a =
[[126 115 125 125 137 134 111 141 135 145 136 125 135 115 128]
 [135 122 117 131 138 138 111 141 132 146 132 118 134 120 134]
 [133 148 119 123 131 147 134 133 121 127 138 130 120 125 113]
 [127 155 110 127 126 138 135 132 126 129 137 133 120 123 122]
 [134 154 134 113 146 118 124 125 116 112 147 129 126 129 142]
 [128 135 116 122 116 109 121 128 137 122 120 144 122 138 133]
 [128 131 113 123 115 108 123 128 137 121 117 145 120 138 132]]
a[0,0]: 126
a[-3,-14]: 154
a[-1]: [128, 131, 113, 123, 115, 108, 123, 128, 137, 121, 117, 145, 120, 138, 132]
a[1]: [135, 122, 117, 131, 138, 138, 111, 141, 132, 146, 132, 118, 134, 120, 134]
a[5]: [128, 135, 116, 122, 116, 109, 121, 128, 137, 122, 120, 144, 122, 138, 133]
a[-6,-15]: 135
a[:, 2]: [125, 117, 119, 110, 134, 116, 113]
a[0,-2]: 115
a[-2,7]: 128
a[-1,11]: 145
a[3,14]: 122
a[4,-13]: 134
a[-7,-11]: 137
a[-4,6]: 135
a[-6,-14]: 122
a[-2,3]: 122
a[-4,-13]: 110
a[-3,10]: 147
a[-4,1]: 155
a[-1,7]: 128
a[5,2]: 116
a[-2,-2]: 138
a[-2,8]: 137
a[-4,-12]: 127
a[:, -4]: [125, 118, 130, 133, 129, 144, 145]
a[5,-11]: 116
a[0]: [126, 115, 125, 125, 137, 134, 111, 141, 135, 145, 136, 125, 135, 115, 128]
a[-3]: [134, 154, 134, 113, 146, 118, 124, 125, 116, 112, 147, 129, 126, 129, 142]
a[-4,8]: 126
a[1,-4]: 118
a[-6,14]: 134
a[-5,-14]: 148
a[-7,-12]: 125

data = ((136, 132, 128, 154, 130), (110, 129, 124, 140, 134), (106, 122, 119, 128, 127), (144, 109, 112, 119, 101), (137, 107, 110, 114, 101), (120, 132, 128, 152, 135), (110, 110, 111, 114, 109), (120, 108, 110, 112, 103), (106, 115, 114, 118, 117))
data[0, 0] -> 136
data[7, 0] -> 120
data[:, 4] -> [130, 134, 127, 101, 101, 135, 109, 103, 117]
data[2, 3] -> 128
data[4, 3] -> 114
data[6, 4] -> 109
data[:, 2] -> [128, 124, 119, 112, 110, 128, 111, 110, 114]
data[5, 3] -> 152
data[7, 1] -> 108
data[1, 0] -> 110
data[8, 1] -> 115
data[2] -> [106, 122, 119, 128, 127]
data[8, 3] -> 118
data[0, 4] -> 130
data[3, 3] -> 119
data[:, 1] -> [132, 129, 122, 109, 107, 132, 110, 108, 115]
data[0] -> [136, 132, 128, 154, 130]
data[1, 2] -> 124
data[8] -> [106, 115, 114, 118, 117]
data[3, 0] -> 144
data[3] -> [144, 109, 112, 119, 101]
data[3, 1] -> 109
data[6, 2] -> 111

m = [124 129 149 132 129]
m[-5]: 124
m[1]: 129
m[4]: 129
m[3]: 132

X =
[[124 123 138 113 128 123 119 119 135 136 122]
 [128 122 136 128 127 130 128 126 123 133 129]
 [129 123 125 125 125 129 127 133 138 126 130]
 [128 126 131 128 122 129 132 123 124 130 125]
 [130 132 127 129 131 124 129 124 129 137 136]
 [123 126 132 121 132 133 126 131 137 128 123]
 [131 120 132 129 123 132 134 121 121 122 129]
 [132 131 124 126 131 130 115 131 122 114 130]
 [123 123 139 122 125 130 128 139 127 129 121]
 [129 123 134 121 133 127 130 120 130 136 119]
 [126 119 134 116 133 143 137 120 127 128 144]
 [136 126 124 126 138 137 131 124 130 132 139]
 [150 116 120 133 113 120 135 120 136 131 130]]
X[0,0]: 124
X[10,3]: 116
X[12,8]: 136
X[0,8]: 135
X[5]: [123, 126, 132, 121, 132, 133, 126, 131, 137, 128, 123]
X[4,8]: 129
X[2,0]: 129
X[:, 0]: [124, 128, 129, 128, 130, 123, 131, 132, 123, 129, 126, 136, 150]
X[1,3]: 128
X[3,5]: 129
X[0,7]: 119
X[12,9]: 131
X[3,7]: 123
X[5,10]: 123
X[9,8]: 130
X[1,10]: 129
X[5,7]: 131
X[8,4]: 125
X[8,9]: 129
X[6,10]: 129
X[12,3]: 133
X[6]: [131, 120, 132, 129, 123, 132, 134, 121, 121, 122, 129]
X[4,4]: 131
X[:, 5]: [123, 130, 129, 129, 124, 133, 132, 130, 130, 127, 143, 137, 120]
X[3,2]: 131
X[3,8]: 124
X[6,1]: 120
X[1,4]: 127
X[:, 2]: [138, 136, 125, 131, 127, 132, 132, 124, 139, 134, 134, 124, 120]
X[0,6]: 119
X[9,3]: 121
X[2]: [129, 123, 125, 125, 125, 129, 127, 133, 138, 126, 130]
X[7,3]: 126
X[1,0]: 128
X[:, 4]: [128, 127, 125, 122, 131, 132, 123, 131, 125, 133, 133, 138, 113]

grid = [150 158 108 132 149]
grid[0] = 150
grid[1] = 158
grid[4] = 149

W = [120 129 114 118 134  99 145 114 134 143 130]
W[0] = 120
W[3] = 118
W[6] = 145
W[5] = 99

M = [105 122 129 121  98 106 117]
M[0]	105
M[6]	117

B =
[[137 124 130 122 124]
 [140 129 144 121 124]
 [127 123 123 127 136]
 [137 123 126 120 123]
 [135 128 148 124 139]
 [124 124 135 122 149]
 [134 121 120 119 126]
 [128 133 138 123 127]
 [134 126 144 127 140]
 [131 127 145 126 143]
 [137 133 128 116 117]
 [132 124 124 115 129]
 [125 124 128 122 140]
 [132 132 129 128 116]
 [118 124 115 129 138]
 [130 129 148 120 137]]
Rows and columns are counted from 0.
row 0 col 0	137
row 7 col 4	127
row 9 col 0	131
row 7 col 1	133
row 8 col 0	134
row 4 col 2	148
row 0 col 3	122
row 0 col 4	124
row 5 col 4	149
row 3 col 1	123
row 2 col 2	123
row 13 col 0	132
row 15 col 4	137
row 1 col 2	144
row 15 col 1	129
row 11 col 1	124
row 10 col 0	137
row 8 col 2	144
row 11 col 3	115
row 6 col 2	120
row 13 col 4	116
row 2 col 1	123
row 9 col 4	143
row 14 col 3	129
row 13 col 3	128
row 3 col 2	126
row 13 col 1	132

arr = [124 133 124 127 102 129 128 132 113 128 128 129 131]
arr[0]	124
arr[-11]	124
arr[5]	129
arr[11]	129

A =
[[130 112 117 156 123]
 [129 122 128 129 134]
 [126 110 128 133 136]
 [133 150 128 127 128]
 [129 108 125 109 148]
 [122 115 130 112 133]
 [123 137 128 129 123]
 [142 128 130 135 138]
 [130 133 134 105 141]
 [122 123 122 140 108]
 [140 138 133 117 143]
 [129 131 126 137 123]
 [127 133 129 121 129]
 [124 141 131 154 114]
 [130 115 131 128 134]]
Indices start at 0.
row 0 col 0 -> 130
row 1 col 1 -> 122
row 14 col 0 -> 130
row 3 col 3 -> 127
row 8 col 3 -> 105
row 2 col 1 -> 110
row 8 col 4 -> 141
row 11 col 3 -> 137
row 6 col 0 -> 123
row 14 col 2 -> 131
row 9 col 2 -> 122
row 4 col 4 -> 148
row 3 col 4 -> 128
row 9 col 4 -> 108
row 4 col 2 -> 125
row 14 col 3 -> 128
row 5 col 3 -> 112
row 13 col 3 -> 154
row 1 col 4 -> 134
row 7 col 4 -> 138
row 11 col 1 -> 131
row 1 col 3 -> 129
row 8 col 1 -> 133
row 6 col 3 -> 129
row 12 col 2 -> 129
row 5 col 2 -> 130
row 14 col 1 -> 115
row 10 col 4 -> 143
